One turn moves every row onto another: examples first, then more rows asked:
Q174: [ -2   4  -5   6  -7   5   5  -3  18  -1 -13   3  -3   1  -8   6 -15 -23
  -3  11   3 -17  14 -12   6  -1  -1  15  10  -3]
Q999: [ -1   5  -2  -6 -11  -1  12  -4  16  -4 -13  -2   1  -2  -3  -2  -3 -27
  -7   3  -3 -10   2  -5   3  -6 -16  19  11  -9]
Q194: [ -5   2   0   2 -19   2   9  -1  15  -3 -11   1  -3   2  -6   1 -11 -22
 -10   3   3 -10   9  -7   3  -5  -8  23  10  -9]
Q859: [  2   1  -2   3 -12   1 -11   2   9   1  -1   2   0   9   6  -6  16  -6
   2  -9  -7   6  -4  10  -9  13 -11   1 -17   2]
Q485: [ -5   4  -9  -2   2   2  14   2  16  -9  -7  -2  -9  -2  -5   6  -7 -27
  -6   2  -3 -16  14 -15  -5   4  -7  10   6 -10]
Q495: [  0   7   6   4  -6 -14  -3   5   5   6   1  -8  -6   7  -3   3   6  -1
  10  -1  -3   4  10   4   1  -1   4  -6 -20  14]
Q285: [ -6   2  -5  -4  -6   2  14   4  14  -9  -5  -5  -6  -7  -4   0  -5 -26
  -9   2  -1 -11   8  -7  -6  -2 -11  18   9 -14]
Q727: [ -3   4  -6  -4   1   4  13   3  13  -7  -6  -1  -5  -8  -7   4  -9 -30
  -5   7   2 -14  11  -7  -4  -2  -3  14  11 -10]
Q372: [ 17   4   0   4  -3   4   2   1   7  10 -11  -3   0  10   0   5   7 -11
  13  10  13  -3  19  12 -12  12   1  -2 -15  20]
Q208: [ -2  -1  -7  -1   0  11  12   6  13 -12  -8  -3  -9  -9  -6  -3  -5 -25
  -9   4  -2 -12  12  -8 -11   1 -10  13   8  -8]
Q821: [ 11   9   1   7  -8   9  -2  15   5   5  -4  -3  -4   6  -4  -9   9   3
   5 -11  -8   9   8  16  -9  -2  -9  12 -17  -3]
Q459: [  8   4  -2   6  -8 -16   1  -6  11   6   2  -5  -8   5   4  -5   8  -4
   2   1   7   7   2   1   2   2   3  -3 -19   9]
Q20: [ 15   3 -14   3  -2   7  -2   0   9   7 -10  -4 -12   6   6  -2   2  -7
   7  -1   5   1  12   3 -11  16   4  -8 -16  21]
Q610: [  5   5  -2  -4   1   5  12  -4  14   0 -15   3  -3  -1 -10   4  -8 -30
  -4  12   4 -14  11 -10   1  -2  -5   9  13  -1]
Q34: [ -6   5 -10  -5  -1  11   8   6  14  -9  -8   0  -5  -6  -2   5  -7 -30
  -5   1  -6 -17  11  -7  -9   5 -12  13   7  -9]
Q732: [ -1   0   6   3 -12  -3  -9  10   2   1  -3  -6   0   8  -1  -3  13  -2
  11  -8 -13   9   2  13  -8   2  -3   3 -14   5]
Q348: [  1   4  -3  -3  -5   0  -9   9   2  11 -10  -6   5  14   1   8   6  -6
  24  -6 -11   2   6  12  -8  11   9   0  -4   6]
Q536: [ 16  -2  -4  -3 -13   7  -1   3   3  11  -9  -3  -2   2   3  -7   5 -11
   9   1  13  10   1  20 -12   6   9   6  -1  10]
Q956: [  9  19   3   5  -1  -9   6   8   9  16  -1  -2  -6  10  -7   5   1   0
   9  -1   3   3  15   6   5  -5   5   3 -17   0]
Q295: [14  9  2  3 -7  1  6 11  8 16 -6 -9 -1  2 -2 -7  3  4 13  0  6  7  9 19
 -2 -5  4 16 -5 -4]
Q919: [  1   5  -7  -6  -4  18   4   1  15  -3 -17   2   1  -3  -4   2  -3 -30
  -5   5  -6 -17   7  -3  -6   6 -20  13  11  -2]
Q493: [ -6   4  -6   4  -9   8   5  -1  18  -4 -15   4  -6   9  -6   8  -9 -21
  -7   2  -5 -17  16 -18  -1   9 -10  13   5  -4]
Q361: [  0   6  -9  -2  -2   3  11  -4  18  -6 -17  -1  -7   6  -4   4  -4 -26
  -7  -1 -10 -15  10 -19   1   4 -15   8   4  -3]
Q312: [  7   0   1  -4 -10  -1   0   9   2  13 -10 -14  -1   2   1  -2   4  -2
  19   2   5   6   9  18  -8   3  11   5  -1  13]
Q408: [ 11  14  -6   3   1  16   0  14  10  13 -10  -5  -8   6  -2   0   4   4
  10  -5  -4  -3  20  10 -11  12  -8   3 -18   7]
Q633: [  6  -1  -1   0  -5  10  14  -1  13  -9 -17  -2 -10  -4  -9  -7  -1 -24
 -13   6  -1  -7  10 -11  -6  -2 -16  13   8   0]
Q52: [ 14   1  -1   0 -11   5  -2   3   9  10 -11  -7  11   7   8   0  10 -11
  18   6   7  -1   8  24 -12  10  -3  11  -6   9]
Q481: [  5   6  -6  -5  -5  -2  -8  -1   6  14  -5   6   7  16   4   9   6 -16
  15  -4   1   3  -3  11  -4  14   9  -1  -4   1]
Q947: [ -3   1  -9   3 -13  20   0   4  16  -6 -17   3  -3  -1  -3   1 -11 -23
  -7   1  -6 -17  13  -6  -5   6 -14  19   7  -1]
Q639: [ 10  17  -9   4   4   4  -3  10   9  15  -9  -1   1  16  -2   9   1  -2
  20  -8 -10  -2  12   6  -2   6   5   5 -13  -3]
Q836: [ 11   2  -4  10 -12  -8  -2   0   7  -4  -8  -5   1  20   4   1  14 -10
   8 -10  -9   6   8   6  -9   6  -8   4 -24   7]
Q811: [ 10   4  -5   3 -12 -10  -4  -2  10   6  -9  -6  13  18   9   6  10 -13
  20  -4  -4   1   3  15  -3   6  -1  11 -11   0]
Q170: [  6   4  -2   0  -6   4  -3  10   5   8  -8 -13 -10   1   1  -2   5   0
  12  -1  -2   0  17   9 -11  11   0  -5 -17  23]
Q554: [ 16   2   5  10  -9  -9   6   0   6   0  -6  -5  -5  13  -3  -1  11  -9
   3   3   8   8  15   6  -9   0  -1   0 -22  16]
Q143: [ -2  -4   1   7 -13  13   8   2  16  -8 -14   0  -8  -3  -8  -7  -6 -16
 -12   7   2 -11  12  -8  -4   1 -13  20   8  -4]

Q947 turns into Q143
Q495 turns into Q348
Now find these:
Q633 turns into Q999
Q836 turns into Q52
Q536 turns into Q459
Q295 turns into Q956
Q285 turns into Q727

